One turn sends every row of this set to another row. A few are shown first. Where does it send the rows asked after them?
Z_941: [ 45  18 -47 -29  -2 -14 -18   0   2   7   2   5   7   0  26  11   5   9
 -16 -35  -1 -21  -4 -16  -5   2   0 -31  -9   5  17]
Z_660: [ -3  -4   3  23 -20   0  11 -10 -13 -17  -7  -8 -28  -7 -17 -16  17  -7
 -10  28 -38  18  -5   8 -29 -20   7  33 -14   2   6]
Z_610: [ 23 -28  -8   7  16  28  -1 -37 -14   6 -26  38 -12   3   4  -7 -27 -14
   4  10  14  16   5   0 -11  25 -18  -1  18  16 -17]
Z_400: [-11  14 -15 -11 -15   2 -59  -3   3   1 -10   0 -14 -16  -5  13  -8  -5
 -27 -11  -6  -5  -2   8   8 -15  23  -8 -21  27 -58]
Z_192: [ 23  -7  12  10  -1  42 -19 -23  39  11 -19   1 -26 -26 -16  -1  15   2
  -3  10 -18 -21 -20 -13  13 -35   4   9  -6  19  -4]
Z_519: [ 51  -4 -26 -13   5   9  -6 -19 -10   4 -13   5 -17  -8   6  41  18   4
  21 -26  -6 -21   4 -11  27 -25  14 -41  -2  -1   7]
Z_314: [ -3  43  -5 -16 -29 -11 -15  24   4  -5   3   9  -9 -13  15  -7 -12 -11
 -41 -27 -13 -30  -5  -9 -36   3   6   4 -14  12   1]
Z_567: [  9   8  -5   8   1  10  20   8   4   9 -11  -6 -16  -4  -3   2 -24 -19
  18   3  -3  18  11   3 -28  16  -8 -16  53 -31  -8]
Z_75: [ 16  34  10  19  11  -4   5  -9 -40  -6   7   6  15 -35 -17  24   8 -12
  29   5  10   7  13  29   8  -4 -15  -8   2 -14  -1]
Z_17: [ 15 -19  18   2   2   3 -12  -1  69  -3  -7  -1  -3  -7 -13  12   8  33
  36  -1  -2 -12  -1  -5  15  -4  -9 -17 -13  13   4]
Z_297: [ 41   6 -11 -18  10  -9 -12 -25  -6   2 -32  27  10 -11   7  16  31   3
  22 -35 -20 -15   1 -18  -4 -24 -18  -4 -33  18  16]
Z_257: [ 57 -10 -18 -16   1   4 -42  -3 -37  -1  -9  -1 -15  -1  -3   5   8  -3
 -12  -5  -5 -40  -3  -7   5   4  16 -11 -10   8 -24]
Z_771: [ -7  29  -4   8  -3  11  -4  -7 -32  -7  14  13 -12 -14  -7  11   6  -1
   7  -2  -3  14 -11  20  12 -20  24   3 -18  15  67]
Z_553: [-38  -1  -1  -6   1   5 -13   0 -55  -7  -8  -1  -7   8  -5  10  14 -11
 -42  -7  -9  28  26  -4   6  -8   3  -4  -6  18 -17]
Z_419: [ 31   6 -24 -16 -21 -20 -43 -34 -10  -6   1   4  13  13  -6  -9  18  11
  30 -15   3 -27   0  -7  -6   5  -5 -12 -27  38   6]
Z_577: [ 45 -17   3  -5   5  -4 -10 -11 -21   2 -14  12 -15  14 -11   9   6   2
  39 -22 -11 -53   3 -10   5  -1  11   3 -12   7  26]
Z_695: [-15  29  -5  -2 -36 -20 -33   0  20 -10  17  -7  -6  13  -5   5 -20   8
  22 -16  20 -28  17  13  -8  20   6 -30   4  18 -22]
Z_354: [ 33   4  31  -5  -8  24  14  14  39   0 -12   5  -7 -32  -6  14   9  -5
  -1 -14  -4 -22 -14 -33 -15   2 -21 -19  11   5  16]
Z_295: [ 20 -12 -30  18 -22  -3  38 -46   5 -16  14  18  -2   1  18  -3   2  11
   4  28 -11  10   6  14  -4   3 -18   5 -19   5   2]
Z_998: [-28 -24 -16  -8   0  -9 -15  -4  26   1 -18  -2  -4   1 -12  15  -4   6
  18  -9 -13  71  -4  -5  -3  -3   9 -16  -5  23   8]
Z_426: [ 10 -52 -19   4   4  -3  23  -4  -3  -5   3  18 -11   1   2  24 -12  -1
 -34  -9   1  31 -10 -14   3  24   5 -10 -17  22  23]
Z_907: [ -4  31  21  21  -7  15   0  14   6   1  -4 -16 -40 -20   7  22 -19 -10
  -3  18 -17  35  -8 -10  20  16  31  -6  10 -15 -14]
Z_757: [ -1   7  -5 -17  41   4 -24  14 -17  21 -12  25  14 -22   2  18 -29   1
  24 -12  -9  27  -5  20  23  -1  11  11 -11  -5  16]
Z_591: [-34  19 -15 -14  -7 -16  25  12 -30   3  13  -3  13  16  20  -4  -8   1
 -18  -5 -23   0  32   4  -6   6 -11  11   2 -14  -1]
Z_830: [-47  12 -14 -17 -11  13 -16 -20 -31   1   2   6  -1  33  10  -7 -15   5
  19   2   2  19  35   9  11   4   2 -13  21  17  -6]
Z_63: [-28  -5  -1   1 -24   4   9  -3  16   9  15  -3   7 -19  42   6  -5  -6
 -25  -1 -37 -33 -27 -23  -1 -13  -4  -2   9  -2 -20]
Z_448: [-23  24  36  34  -8  -8 -12 -10   8   8  -6 -12 -19  -2 -20  -7 -17 -13
  24  14 -16  21  -9 -10   4  25  14  31 -11  12  -3]
Z_35: [-20  54  12  24   3 -11  -3  -6  35   2 -15   0  -8 -16  14   8  -3  -1
   2  -6 -12  55  -1 -13  -2   9  -4  -1 -10   2   5]
Z_425: [-31   6  26   0 -24  10 -27 -11  22 -25  -6  24  -6   9  42  -6  -2  18
  17   0  -2 -12  -4 -13 -19   5 -17 -35  21  18  -8]
Z_906: [-37 -32  21  36  10  -6 -40 -10  11  -7  -6  -4 -11   7   3  12  11   5
 -31 -11  -2 -20  -8  -9   5  -8  -1 -15   2  17 -30]

Z_448 -> Z_907
Z_425 -> Z_906
Z_354 -> Z_17
Now find these:
Z_426 -> Z_295
Z_567 -> Z_998
Z_257 -> Z_941
Z_75 -> Z_757
Z_591 -> Z_830
Z_695 -> Z_400
Z_519 -> Z_297

One turn sends every row of this set to another row. A few are shown first. Where does it send the rows asked after them?
Z_863: [  1 -24  -2 -16  11  22  18  -4 -19  16 -15  23 -28 -12   6  -6 -33   0]
Z_36: [ -8 -23   7 -14   7  14  12  -1  -9  32 -19  32 -24   7  13 -20 -32  -7]
Z_446: [ -3  41  23  13 -19  12 -27 -31  14  16   2  13  21  -7  -3   3  12   4]
Z_812: [ -8   3   3  16   4 -22  37  -8  12  -5   2 -18  11  30  -7 -34 -20  15]
Z_313: [-11 -37  12 -18   2  16  18  -8 -18  16 -19  23 -14  14  17 -18 -30  -4]
Z_171: [ 15 -25  20  22  -9 -39 -10   5  15 -17 -21 -12 -20 -18  15  23 -15   0]
Z_740: [ 25 -20  26  21 -21 -25 -17 -10  22 -17 -11 -19 -21   7  25  17  15   5]
Z_994: [-14  11  -7 -15  13   7 -27 -14 -10 -13 -16 -35  -7   8  -1 -11  32  18]
Z_861: [  4   5 -22  22  -5  -8  22  -8 -22   7 -18  -8 -11 -25  -1  12  25 -33]
Z_696: [ -9  -1 -18  30 -10  -9  30  -2 -16  13 -22 -16  -6 -24   2   3  16 -34]
Z_149: [-23  29  12  21 -25   9 -29 -18   7  18   3  24  26  -5 -18  -6   0  15]
Z_811: [ -8 -32   3 -17  10  20  11   6  -9  25 -14  30 -25  10  15 -10 -23  -4]
Z_144: [-19  10   5  11   0 -32  39  -2  10  10   6 -12   8  22   3 -29 -27   7]
Z_727: [ -7  13   5   9   2 -30  31   1   3   9   2 -12   5  39  -3 -34 -21  11]
Z_242: [-10  33   9  12 -17  13 -34 -20   8  33   4  11  25   1 -19   5   2  13]
Z_768: [ 17 -20  28  19 -24 -30  -6   4  21 -18 -31 -10 -13  -4  20  26  12  13]
Z_160: [-35  30  26  15 -22   3 -19 -17   7  19   1  13  32   7 -23   4  -8   1]
Z_158: [-19 -31  13 -16  -6  28  15  -7 -19  19  -5  19 -19  25  -4  -6 -29   1]
Z_350: [  9 -12  24  27 -20 -31  -4   5  23 -29 -17  -7 -27 -14  12  27   7   4]
Z_680: [ 19 -16  28  29 -30 -27 -11   2  14 -17  -9 -11 -20 -11  17  29  13   1]
Z_45: [-12   8 -22  34  -3 -18  21 -12 -22  17 -13 -10 -17 -18   4   8  14 -32]
Z_741: [ 15 -21  21  16 -29 -18  -1   4  21 -23 -24 -11 -19  -7  26  29  14   5]
Z_857: [-20  24  16  20 -16   3 -35 -17   5  15   6  18  29   2 -24   2   5  22]
Z_738: [-11   9   5  -8   8  11 -31 -10  -9  -9 -18 -42  -7  22  -4 -19  22  18]
Z_638: [ -3 -27   8 -14   6  15  22  -7 -10  13 -18  26 -26  10  18  -8 -40   3]
Z_432: [-24  24  19   4 -13  14 -36 -23  11  24  -1  14  28   0 -25  -1  -2   6]
Z_751: [ -6  15   3 -25   6   9 -24  -2 -15  -7 -19 -42  -5   8   0 -14  26   6]

Z_994 -> Z_696
Z_171 -> Z_158
Now find these:
Z_857 -> Z_741
Z_45 -> Z_812
Z_149 -> Z_768
Z_638 -> Z_432
Z_242 -> Z_350
Z_740 -> Z_863
Z_861 -> Z_144

